The rows below come in pairs that one turn or mirror swaps. Which row does each named row swap with?
The rows were stretched afterwards, more along some directions than others.
Vifan: [  6 -13  -1   8 -12 -16   8  -5   0  -3  22  21 -11 -20   3  26 -25]
Dukil: [-18  13   7  -6  32  -1  -4  -2  -4   0 -10 -18   5  10  25 -22  17]
zem: [ -2   3   5  21  -2  -9 -30  -1  15  36  19 -11   6 -27  11  12 -22]
Fis: [ 38 -16   1   2  -6  34  17  15 -11 -29 -33  17 -27  28 -31  -3  -3]
Piluk: [ 19 -24  15 -30  23  34  25   2  -7 -36 -45  -6 -22  25 -31  -5   4]
vaviz: [ -3 -16 -17 -14  -1  10  -8  22  15  53  19  14  -4 -11  22  -6 -17]
nem: [ -7  22   9  -1   6  -2  22   3 -10 -66 -20   6  -3  27  11   1  -3]
Ruzuf: [  4 -28 -31  19  -3  12  18  -2 -19  50  11  11   0 -15  14 -18   7]
Retan: [-16 -14  -2  -4  25  17 -32   9  14  16  16  15  13   2  45 -15  -9]
Gaf: [ -2  17  24   1  48  -6  -5   1   4  -4  -7  -8  -3  18 -12   4  14]
zos: [ -2  -9 -20   8 -22 -14  27 -19 -19  -6   4  -8 -21 -32 -16 -13  21]
mak: [ 10  11   8  -4 -13 -13  16   3  10  19  22   4 -22 -35  -4  13  -7]
tadi: [ -9  -7  12  16  20 -26 -24 -13   7  25  28 -16   1 -21  -1  22 -22]
tav: [ -3  -3  -7 -14  10  42 -10  10  13   4 -27 -10   8   1  20 -30  13]
vibo: [  1  23  -4  18 -38 -25  26 -13 -16 -28   5   9   1 -16  -2  19  -9]
farip: [-13  17  23  23   8 -26 -34 -13 -20 -21  27   1   1 -11  25  10 -10]
Zeko: [ -9   1  37   9  54 -10 -20 -17 -11  -8  -2   1  -4   9   4  16   4]
dut: [  1 -15 -28 -30 -24   0  27  15  20  -8 -16   6  -9 -13 -18   0  -1]
nagu: [  4 -13 -11  20 -19 -14  13 -19 -23  37   9  -4 -15 -34 -17  18   9]
Guzep: [ 17   0 -18  -6 -49  -4  21  27  24  12  -8  14   3  -4   8  11 -14]
Fub: [ 15  11   9  10 -28  -9   8   2 -13 -13   2  24   0 -14  17  15  -8]
mep: [  0  11   5 -25  32   6  15  13  25  23  -3   0 -16  -4 -24  13  11]
gav: [ 10  17  12 -12 -17 -12  24  -2  -8 -71 -26 -11 -12   0 -29   3   9]
vuno: [  5 -24  11 -28  24  11   1   3 -15 -30 -35 -21 -16   5 -27 -22  16]
sar: [-14  12   8  -2  13  -4 -30  26  19  20  27  16   1  -3  46 -18  -6]
Liti: [  9 -17 -22 -34   2  41  32  30  19  -5 -30   1  -1  23   0 -32  -1]
febev: [  8 -20  -1  20  -9 -20  26 -24 -26  -2 -13   2 -15 -17 -23  20   2]
kedi: [  2 -21  -2 -25  20  11  18   8 -24 -54 -25  13  -7  27   7 -25   7]
tugik: [ -8  10  -2   8   3  -4  -6  22   0 -31   1   6 -13  21 -10 -14   8]
gul: [-10  24 -10 -15  -5 -19 -10  15  43  41   8 -10  17 -24   2  17 -10]
Rese: [ 15  18  12   5 -16 -13   7  -3  29  36   6  -5 -11 -41  -8  23   0]
vog: [  7  -6  14  10  34   4  -2 -14 -42 -49 -14  16 -14  20 -23  -4  11]
rop: [ -3   3 -22 -18 -39  10  36  18  24 -10  -7  -6  -5 -15   0 -12   3]
geke: [  2  26  31   0  14   9  -4  -1 -18 -60 -16  13  -9  16  11  -6   7]
bezef: [-16   7   3 -17  15  14 -15  25  11 -13 -10   3   7  34  40 -13  -1]
vogit: [  0  -6  -8  14 -13 -21  16 -31 -34 -11  11   4 -11 -23 -39  34  -1]
pumi: [ -8   8   9 -38  22  13  -5  13  11 -26 -38 -34   6  11 -15 -19  15]
lif: [  0   4   1  -8  20  11  24   8 -12 -26  -8  -3  -4  14  19 -36   9]
Zuge: [-14   3 -12   7 -37 -12 -10   3  -2  23  33  -2   3 -29  -3  13   6]
sirid: [  2 -26  -6  14  11 -22  -3  -7 -26  29  14  10  -3   4   8   9 -23]
gib: [-11  28  30  -2  34 -21 -27  -9  21  12  32  -3  -7 -25   4   9  11]
desa: [-14  -2 -20 -18  -1 -18   2   2 -22  13   8  -9  15  15  -5  13  -3]

Swapped with Liti: vaviz
Swapped with sar: rop
Swapped with Retan: dut
Swapped with desa: Fis
Swapped with bezef: Guzep

